One turning vector, and how many ticks it has turned:
The counts run from 0 to 941.
[-2.23 -3.59 -3.42  0.99 -2.87 -4.13  1.78  1.83  1.68  1.66 -0.12 -0.79
  0.73  0.82 -2.64  3.44 -2.39 -1.78  1.42 -0.47 -0.39 -0.25  1.26  1.52
 -0.30  1.37  1.36  0.07 -0.46 -2.69 -2.14  0.23 -1.57  1.61  0.01 -3.00
 -3.52  3.41 -3.82  1.62  1.61  0.92 -1.76 -2.81 -0.15 -4.21  0.91  4.79
 -3.86 -2.73  1.00]	510
[-3.16 -5.43 -5.25 -1.21 -2.71 -1.92  1.35  0.92  1.67 -1.08  4.62  0.59
 -1.56 -0.80 -2.54  1.92 -0.39  0.42 -0.27 -2.05 -1.96 -1.76  2.43  2.03
  0.32  3.29  0.64 -0.19 -0.88 -6.37 -0.36 -0.88  0.53  0.04  0.52 -1.87
 -2.75  2.06  1.62  2.13  0.28 -0.60 -2.07 -2.95  0.40 -3.23 -1.71  0.10
 -2.35 -1.15  1.76]	931
[ 0.42 -0.75 -5.11  2.69 -1.09 -0.68  2.06  2.62 -2.93 -2.69 -1.20  0.84
  0.94  1.63  1.60  1.23 -0.14 -1.03  0.36  1.18  4.53  0.13 -0.89  2.94
 -3.40  2.58 -1.29 -1.50 -0.24 -0.55 -1.28 -1.66 -1.29 -0.02  3.26 -0.18
 -0.25  2.19  2.05  1.40 -0.72 -1.98 -2.46 -2.64  1.51 -5.26 -0.79  1.80
 -3.38 -4.98  1.73]	13
[-1.56 -1.01 -2.66  0.88 -0.26 -3.25  3.17  0.77 -1.10 -1.92 -2.81 -0.05
  5.45 -3.32  0.34  2.76 -2.14  3.55  1.38  1.50  3.09 -2.16  0.53  1.96
 -3.64  0.06 -1.83  0.10  1.66 -2.74 -1.69 -2.29  0.75  0.80  0.43  1.21
  0.51  2.89  0.37  1.34 -1.15 -0.59 -1.47 -4.22  1.44 -2.24  0.38  0.84
 -4.63 -1.47  0.63]	851
[-2.81 -1.46 -2.05 -2.16 -0.79 -0.34 -1.89  3.02  3.88 -1.32  2.80  1.82
 -0.94 -2.74 -0.95  1.86 -1.67 -5.67  0.26 -0.66 -2.40 -1.08  1.70  4.97
  1.43  1.37 -0.95 -0.47 -0.49 -4.18 -2.31 -1.18 -1.53 -1.24  0.63 -1.65
  0.38  3.37  2.90  2.04  0.78 -1.26 -2.83 -0.68  0.88 -3.61 -1.86  0.71
 -2.49 -3.77  1.28]	204
[-2.76 -2.37 -1.28  1.17 -0.09 -0.49 -1.08  3.68  1.86 -0.61  1.06  0.60
  0.51 -0.39 -0.68  2.05 -3.28 -2.20  1.96 -0.67 -0.42  1.35  1.57  4.51
 -0.60  2.50 -1.47  0.60  1.30 -1.08 -2.96 -2.56 -1.76  1.89  1.35 -1.35
  1.06  3.10  1.05  1.28  0.90 -1.58 -2.32 -2.44  0.20 -3.62 -1.00  2.26
 -3.24 -6.40 -0.82]	206
[-0.12 -0.82 -5.90  1.37 -2.59 -1.53  2.83  1.57 -1.44 -3.18  0.16  0.38
 -0.39 -0.29  0.98  0.93  0.48 -1.13 -1.93  0.82  2.12 -3.54 -0.43  1.81
 -2.90  2.26  0.48 -1.99 -2.16 -4.60  0.94 -1.78  0.95 -2.39  1.39 -0.96
 -0.79  2.52  3.34  2.94 -1.58 -2.65 -0.76 -2.27  3.34 -4.70 -1.74 -0.85
 -1.05 -1.26  1.97]	17
[-2.35 -3.93 -1.07  1.16 -1.27 -5.38 -1.59  0.00  0.98  2.58 -1.79 -1.59
  2.52  2.29 -2.17  2.02 -3.02 -3.16  0.52 -0.81  0.81 -1.38  0.77  1.44
 -1.51  1.60 -0.03 -1.91  1.92 -0.81 -0.26  0.84 -0.34  1.93  0.10 -3.20
 -1.14  3.46 -2.83  0.38  0.69  1.37  3.72 -0.64 -1.07 -3.18  0.11  3.70
 -4.02 -0.54  2.84]	807
[-2.58 -5.41 -2.49  2.52 -3.19 -5.36  0.66  0.81 -0.43 -0.53 -1.28 -1.07
  2.16  0.12 -2.52  2.06 -1.10  0.50 -0.87 -1.79  2.55 -1.45  1.25  0.83
 -1.97  3.96 -0.58 -0.29  1.26 -2.41 -0.76 -1.61  1.34  2.88 -2.19 -3.11
 -0.46  4.98 -0.62  2.49 -0.99  0.34  0.23 -2.86 -0.27 -2.39 -1.13  2.77
 -3.47 -0.76  0.67]	520
[-0.36 -1.01 -5.34 -0.42 -0.64 -3.82  1.50  0.68 -2.17 -0.96 -1.27 -0.92
  4.54  2.59  1.25  1.06 -1.47  0.06  1.85  0.24  5.17 -2.01 -1.53  2.79
 -2.65  1.57 -1.77 -2.34  1.95 -1.68 -2.50 -1.89 -0.03  0.17  1.79  0.09
  0.03  1.59  0.22  0.18 -2.51 -1.49 -0.45 -0.83 -2.47 -3.76 -0.57  3.36
 -3.83 -2.42  3.39]	724
[ 0.45 -0.84 -4.98 -0.35 -1.35 -1.40 -2.50 -1.14 -1.06  1.36  3.73 -1.37
 -1.21  2.65  0.24  0.69 -2.63 -3.90  1.84 -0.05  1.83 -3.68  1.10  3.36
  0.62  2.71  0.67 -2.26  0.05 -2.07 -0.86  0.73 -0.98 -2.91  4.70 -2.67
 -0.82 -1.63 -2.27  0.40  0.76 -0.91  3.51 -4.30  0.77 -3.02 -0.29  1.56
 -0.52 -0.67  3.57]	175
[-3.32 -1.78  1.80  1.85 -1.79 -1.41 -2.16  1.07 -0.34 -0.81 -0.74 -2.55
  0.73 -4.30  0.20  1.62 -2.76 -2.94  0.56  4.72  4.80  0.28 -0.46  2.42
 -0.39  2.50 -0.62  0.24  2.78 -1.15 -1.83  0.35 -2.14 -1.34  2.47 -4.19
 -0.47  2.78 -2.03  1.24  1.27  2.26 -1.14 -4.55  1.52 -2.22 -0.11  1.83
 -2.67 -0.22  0.69]	538
[-2.07 -2.16 -2.81  2.88 -0.60 -3.93  2.02  2.03  1.74 -1.29 -1.97  1.24
 -0.20  0.95 -0.91  3.24 -1.87 -3.02  1.01  1.55 -0.20 -0.50  0.94  2.12
 -3.71  1.92  0.26  1.05 -0.04 -2.51 -0.46 -1.91 -2.90  2.49  0.43 -1.02
 -1.84  4.05 -0.29  2.11  2.32 -0.14 -0.61 -0.53  2.47 -4.53 -0.78  2.23
 -3.71 -4.33  0.41]	647
[-0.24 -1.39 -4.65  0.56 -1.82 -2.01  2.63  3.45 -1.93  0.07 -1.84  0.51
  4.40  0.30  0.16  2.40 -1.49  1.19  0.22 -3.88  2.97 -1.26 -0.32  2.10
 -0.04 -0.16 -1.75 -4.03 -0.71 -2.54 -1.84  0.33  1.31 -0.69  0.26 -0.42
 -0.16  1.61  0.45  2.34 -1.46 -3.30 -1.69 -2.70  2.09 -4.05  1.78  2.46
 -3.34 -3.98  1.26]	294
[-1.90 -4.25 -2.78  0.24 -0.53 -3.86 -1.64 -0.54  0.14 -1.56  1.29 -0.80
  0.81  2.63 -2.14  0.32 -0.47  0.53  1.66 -0.20  2.17 -2.62  1.39  1.29
 -0.20  3.63  0.26  1.12  1.02 -2.64 -2.32 -1.32 -2.19  2.39 -0.34 -3.66
 -0.62  3.51 -1.27  0.71  4.24  0.96 -0.96 -4.17 -2.83 -2.36 -1.66  2.86
 -4.54 -0.79  1.74]	940
[ 0.97 -0.78 -5.10  0.66  0.01 -2.84 -0.19 -1.27 -2.48  0.94 -0.82 -0.48
  2.98  4.11  0.06  1.13 -2.50 -1.19  1.95 -0.09  3.39 -2.98 -1.24  2.04
 -2.12  1.08 -0.83 -3.18  1.56 -1.10 -0.72  1.14 -1.77 -0.62  3.69 -0.56
 -1.46  0.41 -1.97 -1.14 -0.15 -1.05  3.27 -2.73  0.06 -4.11  1.33  2.49
 -3.23 -1.12  4.59]	587
[-0.59  0.98 -1.80 -1.20  0.25 -1.82 -3.95  1.85  1.74  0.58  0.63 -0.90
  1.50 -0.02  0.73  2.12 -3.00 -4.92  3.93 -1.26  1.77 -3.09  2.89  3.73
  0.74  1.69 -1.60 -1.50 -1.43 -0.53 -4.08  0.15 -1.91 -1.86  2.18 -3.61
  2.19  0.91 -1.85  1.36  2.40 -1.28  1.32 -3.08 -0.87 -2.20 -0.48  2.24
 -1.64 -3.09 -0.82]	615
[-2.26 -2.79 -2.78 -1.53  1.06 -0.92 -0.85 -0.38  2.02  0.59  3.13  0.48
  1.63  1.02 -1.81  1.22 -3.15  2.94  2.38 -2.50 -2.01 -2.31  3.21  2.76
  0.74  3.49 -0.83  0.47  1.30 -4.04 -2.86 -0.84 -0.77  1.84  1.93 -0.10
 -0.81  0.27 -1.26 -0.90  5.12  0.06  0.80 -5.46  0.25 -0.85  0.07  0.86
 -4.57 -3.51  1.98]	494
[ 0.70  0.30 -3.71 -0.86  0.41 -2.63 -3.97 -1.16 -1.92  1.28 -0.90  0.41
  2.09  3.82  0.07 -0.39 -1.82 -2.76  2.08 -1.71  2.78 -5.55 -0.31  1.36
  0.12  0.55 -0.39 -3.23 -2.38 -1.96 -0.91  3.15 -1.51 -1.55  2.06 -3.16
  0.02  0.27 -1.90  0.69  3.62 -0.55  3.81 -3.90  0.67 -3.63  0.99  2.00
 -2.44  0.00  3.25]	169
[-1.79 -3.70 -2.61  0.72  1.25 -1.87  0.22 -1.22  1.85 -1.30 -0.14  2.15
  0.95  0.54 -2.30  0.29 -1.90 -0.75 -0.99 -0.85 -3.92 -2.49  1.88  1.78
 -2.69  2.47  0.25 -0.50  1.74 -5.00  2.22 -1.70 -0.44  2.52  0.55  1.15
 -0.46  4.45  3.97  0.47  2.02  0.01  2.40  0.20  1.80 -2.53 -1.42 -1.60
 -5.05 -0.84  4.25]	359
[-0.93  0.49 -1.70 -3.10 -0.27 -0.08 -4.65  1.79  1.46 -0.58  2.65  0.27
  0.02 -1.41  0.11  0.67 -2.29 -5.79  3.27 -0.10  1.14 -4.25  1.65  4.02
  2.36  1.96 -0.84 -1.79 -1.80 -2.22 -3.76  0.42 -1.55 -3.06  3.55 -3.45
  0.86 -0.01 -0.55  1.58  2.16 -1.36  0.54 -3.89  0.08 -2.41 -0.93  1.40
 -1.10 -2.46  0.20]	616
[-2.63 -1.82 -0.98  1.00 -2.37 -2.74  0.90  1.15 -0.21  2.42 -0.27 -2.68
  4.77 -5.31 -0.82  3.92 -4.34  1.12  1.08 -0.64  3.20 -1.29  1.45  3.21
 -1.20  1.53 -2.26 -0.45  2.84 -1.32 -3.17 -0.49  2.38 -1.02  0.46 -1.86
  0.02  1.76 -1.74  0.94 -2.73  0.27  0.35 -5.07  1.02  0.14  0.63  2.14
 -2.09 -1.61 -0.30]	405
[-2.10 -4.67 -2.61  1.50 -0.91 -4.32 -1.68  1.14  0.00 -2.07 -0.33 -0.27
  1.78  3.24 -2.24  0.43  0.02  0.35  0.45 -1.66  2.13 -0.49  0.97  2.30
 -1.47  3.69 -0.87 -0.36  1.48 -2.50 -1.78 -2.38 -1.24  4.06 -1.26 -2.13
  0.43  3.80  0.65  0.92  2.63  0.11 -1.15 -2.21 -2.27 -2.78 -1.67  2.37
 -4.43 -2.02  1.36]	939
[-1.51 -4.81 -2.12  3.36 -1.83 -3.49  0.56 -0.19 -0.49 -1.93 -1.33 -0.06
  0.02  0.32 -2.23  0.45 -0.82 -0.07 -2.89 -0.14  0.09 -1.51  0.92  0.35
 -3.85  2.88  0.14  0.26  0.65 -4.16  2.92 -2.66  0.48  2.90 -0.92 -0.94
 -0.99  5.39  2.20  2.78  0.74  0.75  0.97 -1.13  2.86 -3.07 -1.24 -0.07
 -3.05 -0.51  2.57]	657
[ 0.81 -0.61 -4.80  1.57 -3.38 -2.97  1.42  1.01 -3.11 -1.07 -0.46 -1.76
  1.48 -0.11  1.25  1.67 -1.87  0.57  1.39  0.57  6.20 -2.93  0.43  1.66
 -1.33  3.31 -0.20 -0.97 -1.09 -1.25 -2.15 -1.32  0.49 -1.38  2.88 -2.85
 -0.59  0.29 -1.97  2.37 -0.74 -1.10 -0.67 -6.32  0.77 -3.14 -0.56  2.62
 -1.26 -1.21  0.13]	736
[-2.60 -4.60 -1.75  2.55 -1.90 -0.69 -0.39  2.34 -0.01 -2.81 -0.21  2.31
 -1.48 -0.71 -1.03  0.06  0.16 -2.11 -2.50  0.89 -0.84  0.58 -0.01  1.31
 -1.47  1.99  1.49  0.84  0.10 -4.30  1.27 -0.76 -1.82  1.85  0.62 -1.51
 -0.86  5.01  3.67  1.76  1.78 -0.70 -3.15 -0.47  3.94 -5.98 -0.77  1.37
 -2.82 -2.10  2.36]	651
[-0.58 -0.02 -1.05 -0.68  1.08 -2.37  0.38  0.39 -2.09 -2.93 -4.31  0.82
  5.38 -0.97  0.99  1.16 -0.04  2.09  2.10  2.19  4.74 -3.04 -1.06  0.66
 -2.22 -0.94 -1.77 -1.04  0.58 -2.52 -2.10  0.24 -2.10  0.28  0.72  0.06
  1.01  3.27 -0.02 -0.05  3.30 -0.71 -2.28 -3.40  0.16 -3.12  0.80  1.44
 -5.13 -1.22  2.52]	857
[-2.13 -2.69 -0.61  0.16 -1.71 -4.58 -1.15 -0.42 -0.60 -0.03 -2.16 -3.09
  3.63 -3.86 -0.57  2.37 -1.48 -0.14  0.35  1.14  4.81 -3.25  1.71  0.87
 -1.62  2.46 -0.80  0.38  1.78 -1.73 -1.57 -1.18  0.50 -0.57 -0.93 -4.10
  0.78  3.50 -2.03  2.13  0.51  2.58  1.36 -5.35 -1.51 -0.36 -1.26  1.68
 -2.24  2.31  0.07]	108
[-0.78  0.21 -1.84 -0.80  2.76  0.14  0.09 -0.08 -2.29 -3.04 -1.85  1.61
  4.68 -1.97  0.70  0.27 -1.01  0.63 -0.11  1.98  1.48 -2.35 -0.46  3.70
 -3.94  0.52 -2.92 -1.62  3.15 -3.28  0.07 -2.62 -0.31 -0.57  1.55  2.58
  2.11  2.43  4.69 -0.62 -0.45 -0.95 -0.33 -0.66  1.98 -2.34 -0.83 -1.92
 -4.34 -1.59  3.79]	139
[-2.61 -1.78  0.00  0.40 -0.08 -2.01 -2.18  1.27 -1.15 -2.23 -1.57 -1.48
  3.35 -4.25  0.94  1.00 -2.21 -3.61 -0.69  4.14  3.51 -0.67 -0.57  4.68
 -3.33  3.02 -2.25 -1.20  4.64 -1.05 -1.48 -2.67  0.18 -1.01  1.69 -1.82
  2.18  3.55  2.37  0.43 -4.18  0.70 -0.22  0.49 -0.25 -2.33 -1.66  0.19
 -2.08  0.31  1.74]	117
[-0.11  0.84 -2.20  2.06  0.61 -2.08 -2.31  2.06 -0.07 -2.24 -3.00  0.09
  1.22  0.02  1.20  0.60 -1.19 -5.59  0.76 -0.05  2.94 -4.32  0.89  3.29
 -3.52  1.28 -1.78 -2.19 -1.27  0.64 -0.72 -2.31 -0.49 -0.91  1.09 -2.38
  3.47  3.03  3.12  3.23 -0.73 -1.75  3.02 -1.01  1.97 -2.84 -2.35 -0.11
 -2.00 -1.93 -0.52]	751
[ 0.56  1.72 -3.63 -2.50  2.27 -1.66  1.09 -2.07  0.60 -1.74 -0.30  0.95
  3.43 -1.72  2.25  0.96 -2.14  0.28  2.64  4.52  0.89 -5.45 -0.50  2.64
 -3.08 -0.63 -0.55 -0.75 -0.02 -4.48 -0.46  0.16 -2.49 -2.93  2.71  1.05
 -0.99  0.86  0.41 -0.28  2.34  0.32  1.07 -2.92  1.91 -1.60  0.58 -0.56
 -3.83  0.76  4.06]	142
[ 0.97 -0.46 -4.90 -1.55  0.16 -1.79  2.52 -1.18 -1.76 -3.29 -0.32  0.30
  1.40 -0.93  1.12  0.07  1.23  1.49 -0.24  2.67  3.40 -6.91 -0.55  0.27
 -2.67  0.97  0.13 -0.73 -1.72 -5.92  0.13 -0.61 -0.57 -2.86  1.14 -0.26
 -1.39  1.72  1.45  2.16  1.02 -0.36 -0.41 -4.37  1.31 -2.82 -1.30 -0.52
 -2.89  1.63  3.06]	440
